Rotation paths and how fast each direction turns (degrees each step):
Each turn is a multiple of 5 degrees from 10 to 175, or 0.
Each row of a path follows its step; steps can be skipped.
Rotation 1:
step 0: [ -7 -25  17 -13   0   9  15  30   7 -18  18   4  25  16   8  -6   3 -37
   6  -9 -18 -15   9 -26  14 -14  -5  42  25   8   0 -35 -13   3   7  44
  -8  -3  -2   2 -28  11 -14  -3  18 -65 -14  -1]
step 2: [-49  31   7  27 -19  19   3 -10 -18   9  50   5 -26  13  28   7  10  28
   8  22 -21 -22  -5   8  21  21  -5   2 -15  28  -9 -11   4  14   2 -20
  16  -2 -41 -14 -20  -4  26 -12  19   6  16  -7]
step 5: [ -4   1  -3  -2  -8 -16  10  16   8 -22   1  27  -9   4  22  22   8   7
  27   4   0 -10  51  -8  -9  43   4   7 -40  18 -40  -3 -15   4  20  39
  19  10   9 -29  -3   4 -13  -3  37  16  20 -27]
step 7: [-13   6  -6  14 -24  25  18 -26 -24   1 -10   4  -1  15   5  22   4 -25
  21  -9 -13 -11 -55 -20  10  -3  33  36   8  16 -14 -42   2  20 -27  23
 -24 -21  -5  -1  -7  10 -31  17  -6 -22 -16   4]
step 8: [-21  -9  26   4 -18  -1  -6  -6  -5  43  30   2   6  25  24  28  12   6
  30 -24 -20   6   7   0  19  38  -5  43  30  24 -25 -21   1 -12 -17  13
 -10   4  21   2 -24 -12 -10  26  22 -24  -2   0]
step 10: [-36   3 -36  34  -3   9  30  13 -25 -18  14  21  -5 -25  13  -9   2 -30
  10  -5 -19 -32 -28  25  21   1  28 -19 -29  19 -22   9  -1  18  20 -24
   4 -17 -15  13   2   6  23  19  29   7 -17 -10]
step 11: [-17  16  -3 -15  36   5  34  -5 -38 -14   8  11  -3 -14  26   7  -3 -14
  24 -25 -19 -26   5 -31   1  10  -8 -18   9  32 -23  -6  10  21 -23   2
 -29   8 -18 -13   0   2   9   5  65   5 -15  -4]
step 13: [ -5  20   2  29 -26  18  -8 -16   1 -31   9  17 -17  -2  25   5  -1 -16
  23   9   3  10   1 -17  38  17  22  17 -25  -1 -19 -18 -30  33  46  34
  47  16  16  10   7   4 -16  -2 -13 -16 -12   2]
step 14: [-37  45   9  10 -37  -6   2   4   4  -6   8  38 -18  30  23  19  13  23
  28  21   2  -7 -16 -21  36   6   7  15 -14  43   6 -16  -6  19  -5  -1
  -6   0  -9  -1  22  20   8 -12   8 -16 -26 -30]
step 15: [-16  -6  12  -1 -30  -5   6  23  -3 -25  14  -1  14  11 -14  22  37   4
  -1 -13 -50 -14 -20 -23  17  -4 -16  61  10  12  19 -19   7   0 -11 -17
 -37 -13 -19  -3   1  10   3  -2  33 -26 -15 -15]
[ -8   1  -2   0 -16   6   7   4   4   1  -4  -2 -14   5  -2  -6   2   7
   1  -4  -4  -3  -2   0  -1  -6   8 -11 -10   6   8   8   4   6   5   6
  -3   1  -3   1   0  -2   9  -2  -3   8   0  -4] | 90
[  1   5  -8  -4   2  -6   2   2  -6   5  -6   0   0   4   3   7  -1 -10
  -2  -3   7  -7  -4  -3   1  -9   2  -6   4  10   4   5  -5  -3  -8   3
  -4  -5   4   3  -6   4   2  -8  -2 -12 -18  -6] | 100
[ 7  2  1  6  2 -1  7  3 -3  2  4  0 -3  6 -4  6 -1  4 -9  0 -9  1  1  6
 -5 -4  7 10  9 -5 -8  9  1 -6 -5 12  2 13 -4  2  8 -8  2 -5  5  5 -9 -4] | 100
[ -7 -13  -4   3 -10   3   0   2   7   3   2  -1  10  -3  -2  -2   4   1
   7   2   3   4  -4   1  -1  -2   8   8   8   5  -4   0  10 -12  -7   5
  -4  -3  -4   1   1   1   9  -1  -6 -14   8   1] | 45
[ -4   5 -15 -11  -5  -7   5  -1   4   8   9  -3   4   0  18   1  -4   8
   2   0   5   3   3  -2   0  -2   6   3  -1  -1  -5  -4   6   0  -2  -2
   3   5   0   1   2   8  -5   2   3  11  -5   9] | 120
[ -6   1   1 -11  -1  -1  -5  13   2  -2  -2   9   6   5   0  -3   0   8
   3   1  -1  -2   3  -1  -1   9  -8  -1   1 -12   5   0  -9  -3  -4   2
  -8   6 -10  -8  -8  -6   9  -3  -1  -2  -9   8] | 120
[ 11  -7   5  -9   0   7  10   4   5  -5  -1   5   8  -7   4   0  -4 -10
   4  -2   4  -2   4   5 -13  -1   9 -12   1   3   3  -6   0   6  -2   5
   6   3  -9  -4   1  -3  -7  -6   6  -1   2  -2] | 60
Rotation 2:
step 0: [-13   6   6   5  15  -9  28  15  -6 -16  38   2  40 -25  23 -11  19 -17
  17 -42  -5  20  15  -2  -7 -16  -7  34   5  -5   7  23 -22 -13  44  -8
   8  -6   9 -14 -45  -5  -4   2  13  35   5 -16]
step 4: [  9  -4  33  16  -4  -4  -6 -49  20  -4 -30   3   2 -25 -27 -37  18  -4
  16 -37  -4 -14  30   0 -30  15   2  16   5   9  -1 -15  12  19 -10 -26
  18  19 -41   4  -9   9  12 -22  -1 -12 -23  25]
step 5: [ 46  20  -7  19  19  -2   6   9   2   6  57   7  50   3   3   5   6  12
   4  25   0  25  10 -21  38  -9  22   4 -19 -16  -6 -20  12 -23 -10   5
 -23  10 -15  30 -23 -11   7  -8 -29  -4  -5   2]
step 6: [ -6  -8   6  10 -48 -11   4  24 -17 -11   5   3 -32 -15  14  29  26  -4
  13  22  -3 -12  -6  -3   0 -20   1   5  -6   2 -13  49  -1  -1   7  29
   1   2  18   5  43 -32  -2 -24  21   2 -10  51]
step 7: [ -3 -20  -7 -11  -4   6  24  28  12 -29 -39  -8   8  27  21  -7 -40 -14
 -12 -36 -14 -13   0  -3  -4  13 -13  -5  16   5  23 -11  15  40 -33  26
 -28  -6  -2   9   8  22  10 -10 -42  -3  21   7]
step 8: [  9  -5 -26 -19  12 -10 -14   3  10  20  12  -2 -34 -28  -1 -14 -11 -15
  31  11  40  28   4  -1 -19   5  13 -17   8  14   0  -6  31  -2  -1 -34
 -17   3  25 -48 -43 -18 -26  -6 -22   5  -8 -15]
step 9: [ 10  24  21   5  -6  20 -39  23 -55  16 -18   5  -4   4 -19  28   2   5
  19 -14 -30 -35  34   6   2  14 -15  10 -29  12 -18 -15  -2  -5  35   1
   7 -21 -32  -1 -31  -1   0  -2  17   8   3  -2]
step 11: [-20  -8   5  -8   5  -7  -2  -8  27  48 -30 -20 -19 -28  -6   5  -5  -2
  -3  14  -6  -2 -36 -13  38 -39  13  18 -21  -2  21  19  21  12   8   8
 -28  11   8   9  29 -25  12   4   8  10  44 -24]
step 15: [ -3  -8  16  -3 -34   3  25   8 -10 -22  26  -7  48   5   2 -17  12  -2
 -16  15 -28 -12 -33  10  33  18 -12  -3 -26  -2   5  26  -7 -12 -25   5
 -39  22  19   4 -45   2   8 -25  14 -20  11   7]
step 16: [ -9 -38  -5  -6 -11   7   6  34 -21   2 -13 -18  -1   0 -19   1 -11  -3
  16  21  39  11  36   0 -30 -12  17   6   2 -39  34  30 -14  22 -22  -1
 -20   0  25   7  40 -27  -5  22   2  14 -15  -1]
[ -1  -2   9  -6  -8   0   7  -1  10   3  -1   3  -6  18  10  -2   2  -4
   0   5   3   0   1  -3   0   0   0  -2 -11   5  -7   7  -3  -1  -5   2
 -14   1   3  11   6   0  -2   2   8   4   5  -3] | 80
[ -1   0  -7  -3   8  -4  -2   0  -6   2   3   7   1   6   8   3   3  -4
  -5  -5   1  13  -2 -10   7  -4   1  -1   1   5  -1   5 -13  -1  -8   2
  -1  12   6  -8 -11  -1   6   1  -1 -12  -5  -1] | 145
[ -1  -2  -4   3 -12   0   4   1   1   0   3  -1   7  -2   5   3   1   1
   0   0   9   0   1   1   1   8  -3  -5   2  -8  -2  -4  -1   5 -14   0
   6   6  -6  11  -3 -19  -5  -8  -4  -5   3  10] | 40
[  6   3   9  -4  -5   0  -4   2  -8  -9  -3   1   9   7   6   4   3   0
  10  -6   8  -8  -5  -8   2  -3   0   2   1   0   6   4  -9  10   6   0
  10  -5   7   1   7   2 -12   2  -1   0  -7  -3] | 110
[  8   1  -3  -4   7   2   4   4   4   0   3 -11  -2  -1  -3   3   2  10
   5   3  11   2   4   0 -11   3  -3   1   0  10   6   6 -10   4   8   2
  -1  12 -14   2  -4   5  -1  -7   1   1   6  -3] | 85
[  3  -5   0  -8   1   6   1  -4  14   5  -4   4   7  -2  -3  -7  -5  12
  -5   1  -2   4  -6  -5   2  -4   3   7  -9   9  -8   4   4  10   2  -8
   4  -5   0  -4  -2  -4  -6  -1 -12  -7   2   4] | 110
[ -4   1  -4  -7 -12   7   3   0   4  -3   5   2  -7  -7  -3   2   3   2
 -12  -2   2 -10  -8  -2   3  -1  -5  -2   4   5  14   7   6   2  -2   8
  -8   1  -5   2  -1  -2   1  11  -4  -7  -9  -8] | 85
Rotation 3:
step 0: [-25  -2  12 -27  26  15 -21  20 -17 -14  25 -16  24  14   7   9 -11 -33
   6  20   4   1 -12 -44  32  -5 -11 -28  16 -15  -4 -23  18  19  28   8
  16   8 -24  -6 -19  14  15   0  12  19  18  20]
step 1: [ 16 -16 -27  -2 -37  10  20  11   9  16  30  18  -9  39 -14  30  28 -28
  19  -2 -17  12  -6 -23 -18  21  15 -12 -31 -29 -10  -8   8  23   4  -6
   7  31   9  15   0   6 -19   1  14  -9  -2 -13]
step 3: [-19 -17   1   9  23 -16  -2  33  14  23  33   3   1  -2 -14  12  15 -29
   1 -15  -5  11   5 -25   4  10  -7  38   5  37  -5   0  15  37   2 -17
  31 -17  -4 -44 -21  -7  10   0   6   4  28   6]
step 5: [ 27  -6  -2   6   9  -6  23 -18   0  24  10  26 -11   7 -28  13 -25   3
 -33  26  10  17 -19 -12   3  14  -2  -3  23  26  37  38  20 -11  13   1
  -1  -2  14 -25  28 -21  20  28   6  -1 -22 -19]
step 6: [-29   2  13 -28   3 -24  -5 -13  -1   8  13 -28 -16  26  11   7  13  13
  29  20  14   4   3 -11  11   5 -12  22  35  12   7 -28  32  -3   3 -31
  15 -20 -19 -27 -11 -12  22 -22 -20 -26 -31  -2]
step 7: [ -5 -21  18 -16   5  -7   6  11 -41   3 -12  -1   0  24 -39  12  12  26
  24  37  12  -6  27 -31   9  -3  16  -1 -15 -17  18   5 -28  29  12  21
  17  31  12   7  10 -17   7  12 -18 -11  16 -12]
step 8: [ 22  10  23  -7  17   8  20 -18   7  19  27 -24  -7  38  14 -28 -33  -7
  11  34   2   2 -30 -16 -17  34   4 -20 -16 -10 -27  13  19  -6   5   0
   8 -14  16  11  33  -9   0  22 -28   3 -12  -2]
step 12: [ -9 -25  30 -22 -22   6 -15 -35   0 -41   1  -4   4   4   4  32   6 -24
  -4  11   8  17 -13 -17 -25  -4 -35  -3  34  38  -2 -16   7 -29  11   1
  -8   5 -15  -3  25  16  -8  -1  13  16 -10 -16]
step 13: [-31  -9 -19 -22   2  -6   1  23  -2  -3   5  14  10  25 -11  29   4 -32
 -24   5  12  16  26 -42  -2 -24  -7 -15   4 -41  12   7   6  11  17   3
  -4 -30 -26  -3  -8 -29  16  13  20 -25   6  15]
step 16: [-22 -12 -27   2   8  -1 -21  19  22 -15  27 -11  -9  13 -34 -19  23 -39
   5  11  -5  42 -17 -14  -6   0  29  28   6  -2 -14 -24  18  20 -17 -22
   4 -19  -6  -3 -11 -36  -3  17  -5  16 -14  13]
[  2  -1  -1  14   3   3   1   3  -3   1  -2  -8   1  -1   3  10  -3  -4
  -3   7   3   1   6  -8   4  -6   2  10   2  -8  -3 -12   2   6  -2  10
 -11  -3  10   1 -12   3   6  -3  -6  -2   3  -6] | 110
[  2  -2  10   5  -3  -9  -2   4  -8  -8   5   1   6   3  -1  -3   7  -5
  -3   7   2  -4 -12   0   3   4  -1  -4  -6   7  -4  -5  -2   2   7  12
   4  -2   8   3   1   3  -6   4  -4  16   2  10] | 95
[ 1  3 -7  7  0 -2  4  4  7 10  2 -3 11 -5 -2 13  8  4  0  6  3 -9 10  2
  3 -2  3 -1 -4  4 -6  4 -6  0  7  8  0  4 -8 -9  7 -2 -1 10  6 -3 -7  6] | 175
[-10 -14  -2  12  -8  -9   6   1 -10   0   0  -1   5   0   0  -3   1   2
   5   0  -7   8  11   0  -6  -8  -9  -4  -1  -4   1   6  -1  -1  -6  -1
   1   5   2   7   7   0   0  -6   1   6 -10  -1] | 130
[ 1  3 -8  1 11 -1  8 -4 -7  0  2 13 -2  3  2  7 -8  0  6  4 -6  4  9  7
  1  4  3 -7 -6  3 -2 -7  0  0  3  1  7  8  2 15 -5  2 -6  7 -3 -7  9  3] | 110
Rotation 4:
step 0: [  8 -53  25  -6  -8 -22 -16  11  32   2  -3  -4  22   5  17   7 -32   2
 -42  13  24  20  -5  -7   5   7  26  -6  -2 -24 -17   1 -14  15  -9   5
 -19  -3   9  11  22 -14 -15 -25  -5  12  -3  13]
step 2: [  7 -16  16 -47  24 -24  10  -5   7 -16  -2  28   7 -30 -26 -32 -16 -15
  12  -3   0  22  -8  -2   9 -17   6  -3   6  -6   0   6  20   0  27  11
  33  21  -5 -29 -13 -23 -20  -2  12   9  -2  15]
step 4: [ 19  -6   2 -13  25 -26   1  16  -8  31  -5  11  22 -27   5  57 -10  12
 -13   3  -5  18 -18  -8  26  29  -1   8  -5   5 -14 -30   1   4  15  -2
 -19  -5 -21   1   6  -4   5 -13  -4   0  34  26]
step 6: [ -6   2   8   6  17  10 -17  -4  30 -16 -18  12  32 -18 -39  -3 -16  18
  41 -26  33   8 -29  -9   3  19  14 -28  20  -3  16  12  -3 -10 -12  -4
   8   3 -10  -4  11  -9 -32   5 -14  -3  14   0]
step 7: [  6   0 -23  28  19  20 -20 -13  -5   0  14 -19   5  10 -39   3 -30  -1
   9  14  23  12  33  -4  22   8  -3  -9  29 -14 -14 -35 -29 -12  -7 -36
  17 -10  -2   0  11  20  17 -25  -2   1   6  -2]
step 12: [ -7 -24  17  -2  31 -25 -14   6  23  12  -6  22 -14  -4 -24  17 -11  20
 -20  19   1  31   9  -9   1   9  20  11 -15 -11 -28  34   3   5  14  36
 -16  35   0  11  21 -25   2  19   4   0   2  17]
step 13: [  4 -25 -10   8 -27   6  -7   0  33   2 -15   3  -3 -24 -20  39   2 -24
  -3  16   3  12  25  -6  10   1 -23  -5   4 -51   1   4  39  -9   3  13
  -3 -26  -2 -31  27  -9   5  -1  14 -11  -4   7]
step 14: [-14 -31   2 -22  -2  16  19 -19 -17   1  -2  18  -5 -30  -9  21 -18  11
  10 -35  15  20  -7  11  46  20  16 -19  22   5 -12 -10  27   9   5  22
  23  -8  -1 -15 -28 -15 -13 -15  -5  -8   1   7]
step 15: [  5 -14   9 -20   8   4 -40  44 -16 -32  25   2  -1  12 -39 -10 -39 -16
  -9  -8   1   1  10  -2  22  21   7   9  31  17  -2 -15  -4 -13  16   4
  -6 -14  13 -18   4  10  -6   6  14 -31  -3   9]
step 16: [  5 -10 -16   4  28 -12 -35  30 -10  15 -22   8  11  -7  11  -2 -35  21
  22   8   4 -16  -4 -14  26  11 -15  -4   3 -29  -1 -12 -15  26   1  13
 -16  18  15  -7  22 -19 -14   8 -13   3  45  21]
[ -6  -2   9  -5   0   0   8  -1   3   3  -3   0  -4   6  -3   8  -1  -1
  -5  -3  -9   3  -3  -2 -10  11  -1   8   7  -7   5  -3   5   9   4   1
  13   0   1  -8  -1  -2   6   6   2  -8   1  16] | 35
[ -3   9   0  10   1   7   3  -2   3   3  -1   4  -8   1 -10  -4   8   1
  -2   0   0   1  -3  -5  -7   2   9  -2  -3  -4 -11  -3   5 -11 -15  -6
   1   2  -2   8   0  -8  13   1  -6  -3  -1   0] | 25
[ -3  -2  -9   6   4  -2  -3 -10   4  -4   6  -4   8   1   0  -2  -5   6
  -6  -3  -5  -9  -3   2  -5   3  -3   6  -2   3   5   7 -16   2 -17  -7
  10  -2   9  -4   0   1   1  -2   1   6   2   3] | 35
[  0   5   3  -3  -1  -8   4   9 -10  10  -5  -2   1   6   1  -5   2  -2
  -4   2   3  -3 -16  12   1   8  -6   0  -3   3  -3  -1  -6  -5  -7   5
  -6  -2   0  -3  10   6  -3  10  -9   0   7   3] | 60
[  0   1 -11  -4  -6  11   2  -8  -5   1   6  -2  -2   4  -4   3 -11   0
   3   9   0   4   6   3  -2   0  -6  -1  -6  -5   2   1   2   4   1   6
   0   2   8   8  -8   6   4  14 -12  -6   6  -7] | 175
[ -9   8   5  -2   5   4  -5  -8   2   6   1   1  -2  -7  -5  -3  -6  -4
  -5  -7  -7 -12  -1   9   2  -1   5  -1  -9 -13  10   0  11   1   2  -1
  -9   4  -2  -3   4   5  -1   0   4   9   0  -1] | 95
[ -2   4  -1   3  -3  -2  -5   0  -5  -6  -3  -6   3  -7   7   7  -3  -1
  14  -7   6  -4  -7  -4 -16  -5   1   5   0  -3   5  -6   6  -3  -4  11
  -5 -11   9   2   7  -6   3   0   5  -4   4  -1] | 145
Rotation 5:
step 0: [  4 -31   6   8  13  12 -16  21  27  47 -10  24  26 -15   3  -5  17  16
  -2 -11  10  34  13   5  15 -15   9  21  -2 -18  13   3  44 -18   3  11
   7 -15 -12 -44 -32 -25  -8 -10 -18   4 -29  -8]
step 1: [ 18 -40  25  12  10   3 -15  19  12   3 -13  11 -10 -16 -39 -23  -7 -33
  -5  10  -1  -6 -12 -33  15  36   3 -18  12 -19   0   9   6 -10  33  -4
   4 -23  -3  -9   0 -11 -27 -43  21 -14 -12  39]
step 2: [ 51  -9  42   2 -38  -2  21  11  13   2  -2  -1  -8   5 -13  35  26  -1
   4 -22  25  21  14  -7  13  21   4  -4 -12 -24 -19 -21  22 -41  28   9
 -14 -12  10  22  18 -26   3   7  -2  12  23  -6]
step 5: [ 36  16  45   2  -5  43  -3  17  -4  18  15  23  13 -27  12  11  13  17
 -23 -21 -12  32   6   6  25  -6   0   7   8 -18  -9  10  -6 -19  -9   9
  36  16 -24 -15 -13  -6  19 -16 -48 -17   1 -21]
step 6: [  2  15  28   2  31  15 -25   7  -8  12 -22   9  14  -6 -36 -16   4   7
 -12  37  22 -37  -1 -49  24  26  -5 -11 -15 -20  -6  -8  21  24  -4   6
  27 -20 -12  -5 -13 -10  -5 -29 -28  14 -26  -4]
step 8: [  1 -30  34 -24 -26  16 -26  47  18 -10   6  20  29  -8 -24  28 -16 -11
  28 -18 -10   3  19 -22   3 -11  -7 -46  14 -29  -8 -16   8 -14 -25  -4
   0   7   2 -11 -24 -21  14 -13   7  -6  -1  13]
step 12: [ 32  13   7 -18  17  13   6  -2 -17  37  12  19   9  -5 -11 -14  32 -11
  -6  -4  24  -8  -6 -20 -10  -4  26   9   6 -34 -16 -17  27 -15  13  19
  -1  17  22  10  27 -23 -39   9 -44 -22   0 -30]
step 13: [ 19 -28   7   3   8   9 -45  -1 -10   3  18  11  12   0 -37  41 -13  -5
  -1   6   2  -7  -4 -10  -8   6  -7 -38  19  -7  -2 -18  -5  -5   4 -30
  13  37 -38  30 -17 -38  -9 -16 -42 -13 -19   0]
step 14: [  3  21  35 -11 -10   7  10   5   6 -26  -4  44   0 -18  -8  11 -11  11
  35   9  39 -11  -9  -2  38  17 -19  -3  -4  -6 -11  -7 -13 -18 -29  -8
 -22   6  26  27   1   0  -9 -17 -54  11  -1  32]
step 16: [-32   4 -12  41  13  21 -19  35 -10 -11 -22  34 -11 -34 -58  31  21  -4
  -2  -3  -2 -14  14   3 -16  12   3 -15   8  12   8  15  10  -8  -8  -7
  15 -34  15  -2 -15 -12   8 -34 -11  -7 -18  -5]
[  4   3  -7   9  10  -2   2   2   5   4  -3  -2  -1  -1  -9   2  -4   4
   0   9  -2  -5   0   7 -10  -8   2  -1   5  -6 -13  18   1   2   5  -2
  -8   1 -10   0   0  -4  -8   0   1   3   0   5] | 120
[ 13  -1   3  -5   1   0   6   0 -10   8   3  -3 -17   8   6   0   4 -10
   3  -3   5  -1  -1   4  -5   9   3  -1   1   3  -4   9   8   4 -10  -7
   4   6  -2   4  -7   2  -1  -2   2  -4   1  -3] | 45
[ -5   0   5   4   2  -5   4  -5   1   0  -3   2  -6   1   6   7  -5   9
  -9  -5 -10 -14  -3  -4  -6   0   8   9   0 -11   3   2  -5   1  -5   2
   7  -2  -5  -3   3   4  -2   2  -7 -11   1 -14] | 55
[  8  -4 -11  -6  -3   2   8   8   1  11   1   1   5  -2  15   1   7   5
  -4   1   2  -4   9  11   4  -1  -4   8   1  -3  -7  -5 -10  -7   3   7
   2  -2   0   4  -2  -8  -3   6  -2  -3   2   1] | 145
[ -6   7   4   4 -13 -10   3  -2   6   1  -1   4  -7  -6   1  -5   8   3
   0   3  12  -3  -5   0   5  -6   2  10   2   5  -6   5   7  -9   3   0
  -3   8   8   8   7   2  -3  -3   2   5   1 -10] | 145
[ 0  9 10 -4  5 -6  3 12  8  3 -1 -4  7 10  3  0  2  4  8  0  4  5 11 -4
 -3 -2  0  7 -6 -4 -6 -5  6 15 -5  6 -2  6  2 -9  5  5  0  0 -7  2  3  0] | 120
